A single turn carries every row of the set below to another of its rows. Some are shown first; where does it send the rows asked next?
Q99: [12,-5,2,-7,-3,-10,-17,-14,5,3,6,-19,2,-12,-13,-24,2,-18,13,-1,7,-14,4,11,-10,-8,2,15,-9,4,1,-6,2,2,-12,-6]
Q241: [2,2,-4,-5,6,12,7,-5,7,15,-17,16,8,3,-2,-16,-9,-19,5,-2,-12,-4,-10,9,-9,-13,7,7,18,18,-16,-16,16,2,3,-10]
Q305: [19,3,3,3,7,5,-13,2,-6,27,-3,3,27,15,3,6,3,-17,2,-19,3,-7,-4,16,2,-17,-3,4,-9,5,-16,-8,-11,-5,16,-7]
Q888: [-6,-5,13,-6,-8,11,-3,-2,-7,26,0,0,26,-10,-17,-16,-5,-1,-4,-15,-7,1,6,11,-1,-15,7,7,-18,19,-2,1,10,5,2,15]
Q139: [17,-9,-5,6,-1,10,-8,-23,3,-3,-13,1,-6,-1,-12,6,-6,-23,14,-13,-3,15,5,15,15,6,12,-11,-4,-14,-7,1,0,1,1,-17]
Q729: [-9,11,2,-15,6,10,3,-14,1,25,-2,15,15,-17,0,0,-9,-8,0,-16,-25,13,2,21,9,-5,-10,-9,5,19,-15,-7,10,-11,7,1]
Q79: [15,-4,8,-8,10,11,-26,-9,0,18,15,2,9,-7,-18,7,-6,-29,19,-12,-21,-1,-3,19,-14,8,16,2,-8,14,-1,8,0,6,7,-1]
Q269: [5,-2,-6,-1,-18,3,-5,-22,6,8,-7,-18,2,-11,1,-10,-9,-11,29,-23,-15,5,-1,-1,-15,-9,4,1,5,13,4,-22,-8,-8,7,15]
Q668: [14,-15,2,-4,-5,-12,-2,4,28,18,-1,-24,12,0,-18,5,-7,-15,10,-16,-16,-12,15,7,1,6,-1,-6,1,8,-2,1,18,12,1,-2]
Q345: [-4,-3,-3,-11,-11,-6,-18,-5,-1,11,26,-19,23,-12,-4,7,-6,-12,7,-22,1,-2,18,8,-11,1,-5,-3,-7,-2,3,-6,-3,-6,4,-11]
Q757: [-5,6,14,-7,5,16,2,-25,-1,13,2,-11,12,-2,-8,-2,14,-14,20,-23,-1,-7,5,14,8,22,-3,3,4,17,3,-6,-15,4,5,4]
Q449: [8,-14,-12,-9,-23,29,-1,-12,-7,11,0,-13,13,-9,9,-5,-6,2,17,-9,-4,13,10,18,-1,-14,-4,-2,9,-1,-7,-1,2,0,2,0]
Q831: [11,-16,-5,16,-8,16,0,-15,-10,17,-11,-10,3,-21,-15,-10,-9,-19,4,-13,-9,-8,11,21,-12,-13,10,19,6,10,13,-7,-6,-4,8,-2]
Q121: [-4,13,16,-12,0,3,-1,-11,2,16,-4,-6,-2,-17,-6,10,2,-13,6,-11,-37,-13,12,14,-3,8,7,8,-1,3,-10,-4,2,-11,19,-13]
Q510: [-10,-8,-5,-5,13,-10,-5,-7,14,4,-1,14,2,-10,-1,-6,-9,-30,-2,-23,-11,7,17,14,4,-12,0,0,-21,-11,-9,-5,9,11,10,10]
Q981: [20,-5,-3,8,-9,0,-5,-4,3,21,-28,13,16,-3,-2,1,-19,-16,14,-24,-24,9,3,6,20,5,2,-6,4,7,-15,-12,-1,7,4,10]
Q905: [8,9,3,4,-11,-23,9,-15,10,36,9,1,2,-8,3,-3,-11,-9,3,-22,-7,7,15,-1,11,1,-2,-7,6,-4,9,-9,-6,8,1,-1]
Q786: [0,-15,-15,12,0,6,-8,-28,0,8,-5,3,1,-4,-5,28,-3,-25,18,-20,-22,1,14,18,7,11,4,1,6,4,-8,0,-10,8,4,-11]
Q486: [8,-12,-13,-10,-4,-13,-8,-17,10,25,3,6,11,-6,7,-2,-6,-30,15,-15,-26,0,-3,-6,-7,-1,-4,14,-17,12,-25,-4,3,17,2,-9]
Q753: [-5,-1,14,9,-22,-3,-2,-14,1,29,-7,-3,-1,17,-14,-1,7,-14,5,-7,-2,14,-4,5,7,-4,-10,8,-9,11,-8,3,9,7,-1,-12]
Q811: [8,-7,7,5,-26,0,-18,-19,-9,13,-10,-3,11,-16,-12,3,-7,-2,-9,2,-9,-6,-4,12,-16,-8,1,-9,-1,2,-7,-6,-9,-8,3,5]
Q979: [17,7,13,-12,-7,-6,-8,-12,-4,15,0,11,4,14,-1,-14,-11,-18,12,-13,-27,-3,6,21,13,-26,7,11,2,14,4,-11,-5,9,-1,0]
Q273: [12,-29,-13,7,-3,-9,-4,-11,14,25,14,10,-9,-18,-8,-10,2,-21,12,-9,-9,4,8,20,-2,10,-7,11,-3,18,-10,-1,4,10,-7,-4]
Q481: [-8,0,-10,9,9,8,6,-11,8,24,-3,-9,13,4,-11,-1,4,-37,7,-1,-21,2,1,4,2,-12,-8,13,-19,1,-7,3,5,11,8,-19]
Q661: [7,9,-7,-11,-5,-1,-8,-13,-5,28,4,12,8,-10,8,-5,-15,-30,-1,-19,-14,17,11,8,4,0,-5,7,-4,-14,-4,2,10,20,-6,-14]
Q741: [1,-7,7,-3,-6,3,4,-11,-3,-2,10,16,8,-4,-20,-8,16,-11,-3,-13,-12,-2,2,21,2,13,-3,-12,0,20,2,-27,-6,-4,1,-1]
Q274: [20,-21,18,2,3,8,10,-13,7,11,8,7,23,-5,-3,-7,-7,-6,9,-15,6,-18,-3,4,8,6,-3,5,9,7,12,-16,-7,-2,5,-7]
Q76: [-17,-5,6,1,-18,0,2,-8,-14,24,20,-7,3,-14,4,-7,5,-6,14,-7,-26,-7,8,3,-3,-9,-5,11,-1,6,11,-11,6,4,7,1]
Q483: [2,-5,-10,-20,8,3,0,-6,6,22,19,0,12,0,-10,9,-2,-14,11,-6,-28,-10,1,19,6,-14,-2,-21,10,0,1,-11,-11,12,13,5]
Q256: [7,-13,-5,-6,-4,-10,0,-6,-10,8,-9,-18,19,-24,-22,5,2,-7,15,-18,-2,10,9,25,-9,-14,-6,-1,6,1,-15,-4,-2,1,11,13]
Q159: [-5,-7,-8,11,0,17,1,-3,20,17,0,5,-1,4,5,-4,10,-9,-3,-19,10,4,19,14,-2,6,10,-4,-15,0,-10,2,3,6,5,6]
Q813: [7,-11,8,-1,-8,2,-4,-4,-2,-2,4,5,28,4,7,-12,0,-11,19,-4,-6,-10,12,15,8,12,0,-7,15,29,-12,-5,2,7,-1,3]
Q252: [22,-9,-3,14,1,6,1,-21,5,22,-26,0,8,1,-3,-2,-5,-18,11,-9,-8,2,-21,6,14,5,0,-6,5,-13,-13,-6,-5,5,-1,-7]
Q810: [17,-5,3,-1,13,11,-11,-1,-5,11,12,9,-13,-7,10,-8,12,-21,28,-10,-3,4,-6,17,2,-8,-3,3,-5,-11,-3,-12,5,-2,13,3]
Q399: [1,-11,-22,-11,-1,5,0,-1,-3,28,4,-3,12,-10,-2,-28,2,-13,7,-15,16,-4,-3,5,-6,-12,-1,0,2,10,-10,-17,-3,11,3,7]
Q389: [10,-1,-1,-8,2,4,-11,-7,20,19,-7,-6,5,-8,-2,0,-10,-22,-5,-2,-19,-17,5,-5,11,-9,-12,-10,-22,-11,-3,-5,15,6,7,-4]
Q734: [15,0,2,-8,17,-1,-4,-8,18,4,-8,10,13,-14,-6,-6,-17,-14,10,4,11,-6,8,14,-1,-10,5,7,4,-1,-22,2,-6,-7,7,-13]
Q237: [1,-9,1,-23,1,1,-10,-11,10,10,5,-2,-5,-11,-2,6,-14,-23,24,-20,-6,1,3,12,-3,4,-10,17,12,-6,-11,-11,-4,-11,16,-25]
Q584: [9,-17,-2,9,-3,1,6,-12,9,6,-15,9,7,-8,-14,21,-1,-8,14,-16,-41,-1,10,16,17,-3,-4,0,-4,3,-7,-15,1,6,3,5]
Q556: [14,-8,21,-13,-10,-1,1,-1,-19,8,2,2,5,-8,-19,-5,4,-15,18,-13,10,-1,10,7,15,14,1,-1,9,5,-3,-6,-3,9,17,-12]

Q305 goes to Q483
Q273 goes to Q753
Q241 goes to Q121
Where do these go?
Q481 goes to Q389
Q786 goes to Q252
Q813 goes to Q757
Q256 goes to Q449
Q399 goes to Q76

